One turn moves each row of this set onto another row. After a few examples, where does it send each row asked below?
lazev: [ 16  22 -10   4  -1  -1  17  15  -6 -18   4   1 -20  -4   9   6  18 -16
  10  14   1  20  14   9 -25  -6  17  -5  13 -12   2  -4 -12   7  36   0
  37 -18   6  -3 -14  -6 -44  -8   9 -11 -12]
lud: [  7 -15   0   2  -8   6  -5 -14  -6   1   1   6 -36   7   0  -5  15 -23
 -19  -2 -12 -29  18  11  -1  -1  -2 -26   8 -48 -10   4  -1  31  17  24
  23 -11  10   6   1  -4   8  17 -22  10   3]
Vas: [ -1 -14   8  -7  13   0  -1   1 -12   8   2  14  -5  35  25   4  14  -2
  -9  -2  10  -2  -5  26 -17 -20 -17 -11   2  -3   3  20   6  29  25 -11
  -7   2  -2 -12 -11   8   1  14 -15  11  32]
tob: [-16 -16   4   5  13  -1  -3   5  -6   0  -9  -5  12  19  17   2   2   4
 -24  28  17  24   3   6   9  34  12  11  -6 -36  -2  11  -1  22 -10  22
 -24  11  29   0   5  12   8  -4  -6   6  -7]
Lil: [  9   0  -4  -2   7  11   9  -1 -10  11   2   7  -4   5   9   0  -3 -31
   0  14   9 -17   4  23  -7 -48   6  -2  -2   2 -16   0  -6  26   0 -27
  -9 -12   8   5   0  29   3   3   7   3  25]
Bipa: [ -6   3  -5   9  -1 -13   0 -11 -16  -8   8   2   5 -30 -10   6  17  21
   1   8  13   9  33  13  10 -18  10  18 -18  -2  -4 -14  -1   6   0   4
 -41  10 -13   2  -3  -4  16   6 -21 -19 -19]
nipu: [ -3  -1 -11  -2   3  14  15 -11 -18   1   4  23  10  12   9  22  25  -3
 -12   6  18  16  -9   3  -3  14   7   9  26 -27  12  -2  -9 -34 -29  20
  27  -9   2  -5  -6   7  12   7  -3  19  -2]
zapot: [  1  -1   3 -12 -14 -11  -6  -3 -21   9  -3   4 -40 -15 -16   3  21 -18
  -4 -14  -5 -25  13   6  -7  -5   0  -2  15 -33  -1 -15  -1  32   9  21
  16  -3  20  12   9  22   0  10 -16   6   1]
serag: [ 17 -11  -2  -4  -1  -7  -1   5  13  -9   3  -2   9 -12  -1  -3  -6  21
 -10  13 -14   2  25  -8 -15  13  15  -9   6  -1 -23   0  -4 -13   3   2
 -26 -22 -39  14 -13  21   5  -4  10 -35  12]
Motu: [  1   5  -5   9  -3   3   9 -29  -6 -18  -1   3   7   0   6   3   6  25
  -9   7  -1   7  40   3  12 -19  15   0 -15 -11 -18   5  -9  11   7  13
 -35  -8 -14   4  -4 -36  24   4 -25 -12 -19]
kofu: [  4  23 -20  12  -5  17  13  -7  -9 -23  -8   8  -2  -3   9 -19  18  23
   2  19 -12 -15   2  16   6  -8  12  -4  -8  39 -14  -9  -9   2  19  -5
  -3  -4  -8 -20 -13   5 -17 -12  -4  15  -6]
vak: [  0   1  -8   1   4  14  16  -9 -10   3   1   6  18   5   7  13  11  -8
 -17   4   5  22   1  14   2   4  16  -5  28 -33   7   3  -7 -31 -37  18
  35 -13   3   4 -12   6   2   6   4  16 -14]
mup: [ -9  19  -7  13  10  -4  -5  -7 -18  -3  12   0  -5   6  22  11   4  32
   3  19  15  -3  31  18   6  -5  10   6 -24  -7 -10   7  -5   1   8   8
 -31   8  -6  -8 -14  -8  25  -4 -15 -21 -35]
Rokir: [ 20   4  -9 -20   1 -10   7   0 -16  13   4  11  -9  10   3   9  12  -1
  11 -13  -7  16   3   4   6 -38 -10 -20  13 -12 -10  24  -6  38  14 -10
 -10 -24  13   9 -17   1  -5  14  14  16   9]
guli: [ 23   8   4  14 -22  -4   6  13 -14 -25   1  13  -8   4   5  11  26 -21
   2  20   7  21   3   8 -24   0  -5   1   5  -8   7 -10 -14   6  40   8
  39  -3 -10 -15 -10  -8 -29   2 -11  -2  10]
nanoz: [ 24  -1   3 -10  -6  -8 -10   5   8  -8   1   6   8   6   9   8  -7  29
   2  16 -11   3  16 -22  -6  16   0 -11   7  -3 -21   5 -10 -19  12  16
 -25 -20 -35   8 -19  14  15  -1   5 -29  10]
Rut: [ -2  16  -8  -2  -1  12  17  -2  -4 -18 -10   5  -3  -4   6 -10  13  21
   8  13 -12  -3  10  13   6  -7   5  -8  -6  34   2   5  -2 -21  38   1
 -16  -2  -6 -12 -11 -11 -21  -4 -22  28   2]
zom: [ 15 -10  -2 -19   1 -15   6   2  -4   0  -2  -5   7  15  11 -21   6 -31
   4 -13 -23  14   0  18 -21  32  24  10   8  -8  -4 -13  -5  15   2  36
   6  -4   8 -12   3 -12  24  -6   5 -26  16]
div: [ -5 -18  -7  -1   8   8   5  -5  -1  -5  -5   2  12   6   5   1  10   2
 -18  20   9  26  10 -13  27  25  15   2   9 -44  -4  10  -5  29  -6  21
 -33  -8  34  12   3  -4   9   4   8  10 -17]
tafi: [-12  -6 -11   7   2  21  27 -10 -17   1   5  15  12   2   7  15  22  -8
 -26  -1  12   9   4  15 -12  14  22   6  33 -25  10  -1  -6 -25 -33   6
  23 -16   2   2   2  10   7   3   5  15  -8]
Semad: [  9 -10  -3  -4   3   0  -4   8   4  -8  11  11   2  -2  10   6   6  29
  -5  14  -2  -9  17 -14 -18  27   5  -1  11   3 -14   0  -1 -15  17   3
 -33 -17 -36   4 -12  25  15  -1   8 -35  12]
sosol: [ 12  13 -20  16 -18   2  18   5 -17 -16   4   6  -2 -17  -7 -10  19  16
   6  20 -17   1   9  18  14  -4   1 -16 -12  29  -8  13 -12  -9  26 -10
 -13  -9 -11 -15 -17  -3 -15  -3  -2  29 -10]
Duso: [ -1   3  -6  -7   6  -7  -7   1 -16  16   4   3 -53   7   4   8   2 -23
   1  13   2 -32  12  15  -9   2   2  -9  -7 -42 -10   7  -5  11  11  20
  22  -3  23   5   2  21   6   1 -19   7   1]
leguv: [ 26 -13 -10  -5  -3   0   2   9  -5   3  18   5   7   7  11 -15   6 -50
  16   8 -14  -1   0  16  -1  31  13  -1   5 -16  -2  -9 -10   2  10  28
  -1  -9   9 -15  -6  -8  43   4  18 -23   3]
fidu: [ 10 -18 -21 -25  20 -14  15   8  -1   6  16   4 -12  -2   1 -12  13 -36
  23  -3 -13  15   3  13 -11  35  25  10   7 -17   4  -1  -1  -4  13  26
 -10 -14  16  -6  -1 -12  21   0  11 -21  13]
Rovu: [ -6 -12   5   5  -5  10  -1   3  -7  -1  -9  -2  21  -2   1   1   1 -15
 -16  30  17  14   7  -5  24  16  16  16   3 -30  -4 -10  -8  21 -16  17
 -33   6  32   9  13  20  15  -1   4   6  -9]
Gasa: [ 14   9  -4  17 -14  21  24  10  -7 -23   6  15 -16   1  11  12  18 -38
   4  27  10  -2  17   4 -26  -6  16   0  12  -8   3  -8 -17  -4  46  -7
  22 -22   1  -5   2 -10 -21  -4  -1  -4   5]

mup goes to Bipa
leguv goes to fidu
And these:
guli goes to Gasa
sosol goes to Rut
Duso goes to zapot
Semad goes to serag
Rokir goes to Vas
tob goes to Rovu
vak goes to nipu

One turn moves each row of this set onto another row. After a few examples, where does it send each row asked below?
rav: [  0  10 -15 -25  -6 -20  23 -39   3  -2  -4 -19   3   5 -27  25 -13  28
 -18  20 -29 -20 -10   9  -3  16  -2 -24]
Lize: [ -1  38 -13  -8  22 -14  -3  -6   9  33  13   1   0   3   4  13   2  37
 -34  -8 -15 -11 -44   8 -14  14 -14  13]
lopif: [ -3  31  14  -5  18 -11   6 -28 -26  46 -12  -7   2   8  36  14  17  26
  16 -12   3 -21 -34  -5   6  20  11  -6]
Dov: [  5  42  -1  21   2 -20  13 -53 -17  31 -17 -21  -7  10   0  15  -3  16
 -24  16  17 -17   2  17  -4  24 -10   2]
Zukod: [-16  23 -17  14  40 -33  21 -14  -4  23   9 -11  13   5  12   0  21  17
   4  33   2  -9 -13  -8   9  22 -32  -9]
vezu: [-23  12 -11  -2   3 -40   4  -4  -4   4  -8   2  26  26 -12  17  -1  20
  -5   0  10 -25 -38  20 -29  -2 -14 -13]
fulo: [-17  26 -17  14  38 -43  21  -9  -9  28  15  -9  16   2  14   2  25  23
   9  27   0  -2 -14  -4   3  20 -23 -16]
roban: [ 11  -9 -25 -16  -6 -14  -8 -30  10  36  -1   3 -18   7  -9   6 -18  10
 -18 -20  -4 -16  -5 -10 -15  13  10  -5]
dofo: [  0  28  12  -3  23 -18   0 -29 -25  56 -14  -5   3   9  34  21  13  24
  22 -14   5 -29 -28  -7  -1  25   2  -8]
dinap: [  6   3  -4  -2  14 -15   8 -11  -6  28  -6 -25 -15  50  18  31  12  31
 -15  -1  25  -7   1 -15   9  24  13 -26]
roke: [  5   9 -17 -13  -2 -18  25 -35  -1  -1  -1 -18   8   4 -28  31 -18  25
 -11  24 -22 -31  -6   7  -2  10 -10 -26]
ritus: [  7  31  -9  -9  17 -19  -3   3   6  31   9   3   8   1   8   3   6  35
 -38  -8 -20 -10 -43  10  -9  15 -13   5]
tozud: [ 10  -2 -27  -9  24 -46  -5 -30 -11  23 -14 -18  22   7  -4  26   0  -6
  -7   7   3 -16  20  -9  14  35   6 -25]
sar: [-15  21 -22   8  34 -37  19 -15   0  28  12  -8  13   4  15  11  23  26
   6  35   1  -5  -9  -9  11  28 -29 -19]
Pabap: [ 14  -2 -30   2  27 -39   7 -27 -17  29 -12 -13  23   9  -9  28   0  -8
   5   3   6 -14  14 -10  13  33   7 -32]
Gusi: [ -1  25  11  -2  25 -11  16 -26 -24  55 -17  -6   7  11  37  12  11  19
  16  -5   3 -31 -35  -5   5  25   3  -5]
Difo: [-21  11 -41 -12  16   1  13  -4 -19   7 -27 -26   6  10   4  11   3   4
   9  -7  12  -7 -23 -10  10   3  16  -3]
Nad: [ -6  -9 -15 -28  26 -11   9   5 -17  32 -17  -8   0   4  -4  21  22  38
  19 -22 -24 -20 -16  18   6   3  -5 -13]
nole: [  4   9 -16 -22   3 -14  24 -29  -3  -6  -7 -19   3   3 -26  25 -11  23
 -14  23 -29 -20 -17  11  -1  11  -5 -34]
Tave: [ -3  35  -5  17  -4 -20  11 -49 -10  33 -20 -22  -6  11  -2  16   4  18
 -23  24  15 -22   7  23  -5  27 -14  -3]
luz: [ -3  11 -33 -31  26 -38   7 -27 -19  18  -7 -31  18  27  27  24   6  44
  10  11  -4   0 -10  -5 -22   6 -16   2]
puran: [ -4  26  14  -2  19 -17   4 -31 -19  51 -21  -8   5   9  45  22  10  20
  14  -3   2 -28 -30  -5   2  25   3  -3]
tas: [-17  -8  -3 -28  12 -28   4  -1 -16  39 -14   0 -13  -9  23  14 -21  37
 -27  -2  24 -32 -17  -6   6  22   0   0]
paf: [ -6   6 -28  -6  -8 -34   1 -11 -33  13   4 -37  10  17 -10   4  -2  23
  11  21   3  -5 -24   3   0  44 -30 -16]
noli: [  4  -8 -19 -22  -6 -14  -5 -27   4  40  -6   9 -19   2  -8   5 -14   3
 -15 -16  -4 -10 -18  -6 -23  11  10  -3]
sufe: [-11   9 -32 -29  34 -19  14 -23 -26  31 -10 -36  13  31  25  22  -1  39
   8   2  -9  -1 -12  -5 -14   7 -26   8]
Mik: [ -6  -1   3   0  19 -10   4 -20  -6  18 -13 -19  -7  43  18  26  17  24
 -18  -2  30 -16  -9 -18  17  28   4 -20]
Rodu: [  6  -6 -23 -17  -3 -19 -12 -34   1  40  -4   3 -15   1  -8  10 -22   5
 -10 -24  -1 -13 -12   1 -19  18  16   0]
tebes: [ -9  -2 -15 -30  25  -6  13   5 -15  36  -8 -12   0   8 -10  23  19  42
  13 -19 -30 -20 -17  16   3   9   0 -15]
Ked: [  5  33  -4   2 -19 -18  14   2   6  32 -16   1  24   0   4  38  -3  38
 -12  17   9  -8   0 -18 -21  20 -23  -2]
zot: [  1  -2 -21 -31  18  -6   3  -3 -17  28  -9 -11   6   9 -10  21  17  41
  20 -23 -28 -23 -12  15   6   5  -6 -15]
Nibob: [-20  10 -36 -20  22  -6  11  -6  -6  10 -32 -33   7   9  -3  18  -1   7
   0  -7  10   4 -12 -14   7  14  26  -6]
gotog: [ -4  39   3  19   4 -26  20 -44 -16  34 -16 -18  -1   5   3  16   0  18
 -25  25  21 -25   6  25  -1  20  -4   1]
lolak: [-12   1  -6 -29   6 -33  -2  -9 -19  22 -17  -1  -1 -11  27  17  -8  37
 -26   0  30 -37 -16  -4   9  15   6   4]
tokim: [ 10   1 -36  -2  28 -47   4 -30 -14  33  -8 -25  20  10   0  29  -4 -10
  -3   6   7 -19  12 -12  10  27   8 -24]
ren: [ 14  -5 -14  12   1  -5  25 -13 -18  19 -25   9  13  17  20  -5 -26  24
 -31   3   6  -9 -11  16 -13  21   2 -22]
Nof: [ -5  35   0  13  -1 -26  13 -50 -10  32 -24 -13   4  13  -3  13   3  11
 -18  19  20 -26   6  23  -1  29 -12   2]
gug: [  2  14 -29  -4 -15 -23   7   2 -36  19  11 -38   7  21  -8  13  -9  24
   7  17  -2  -8 -23   6   0  38 -25 -20]
radus: [ 15  -2 -35  -9  22 -35  -2 -27 -17  33 -16 -18  22  10  -7  26   2 -10
  -4   5   6 -17  14  -5   9  35  10 -33]
lem: [  0  34 -12 -11  23 -20   1   1   8  31   9  -1   7   5  12  13   6  32
 -38  -2 -16  -9 -45  15  -7  16 -18  15]
vedup: [  9  -5  -7   5   1  -6  18 -23 -14  18 -30   9  22   5  14  -4 -22  30
 -29   8   8  -4   2  20 -18  26   1 -18]
Bupir: [ -8  28 -19  10  43 -36  21 -11  -7  22  15  -7  10   2  11   9  21  31
   0  28   0  -7 -13  -8  11  26 -33 -19]
fad: [ -1  12 -16 -10   3 -20  24 -35   0 -11   1 -18  -2   2 -30  23 -14  25
 -19  19 -23 -19 -10  15   3  10  -5 -24]
lar: [ -1  33  -4   9  -7 -14  13   3   4  35 -23   2  30   5   0  32  -4  31
 -17  10   6 -11 -15 -15 -17  23 -34   0]
koz: [-25  10  -1 -12   4 -34   4  -1  -3  13   1  -6  21  27 -20  28 -11  19
   1   5   1 -20 -36  19 -36   6 -12 -18]
Zopa: [  3  -8 -17 -21  -5 -14  -9 -24   5  40  -2   6 -16   0  -5   8 -13   8
 -12 -21 -12  -9  -4  -9 -25  17  15  -7]
bup: [  2  32  -9  -6  23 -15  -1   5   0  38  13  -6   3   5  12   6   2  26
 -35  -5 -21 -13 -44   9 -14  19 -13  11]
lami: [ -5  -5 -20 -24  31 -11  11  -1 -14  26 -10  -6   8   0  -5  25  11  44
  19 -18 -28 -23 -14  17   3   5  -2 -18]

puran goes to lem
roban goes to roke
And these:
tebes goes to Zopa
fad goes to Pabap
gug goes to dinap
paf goes to Mik

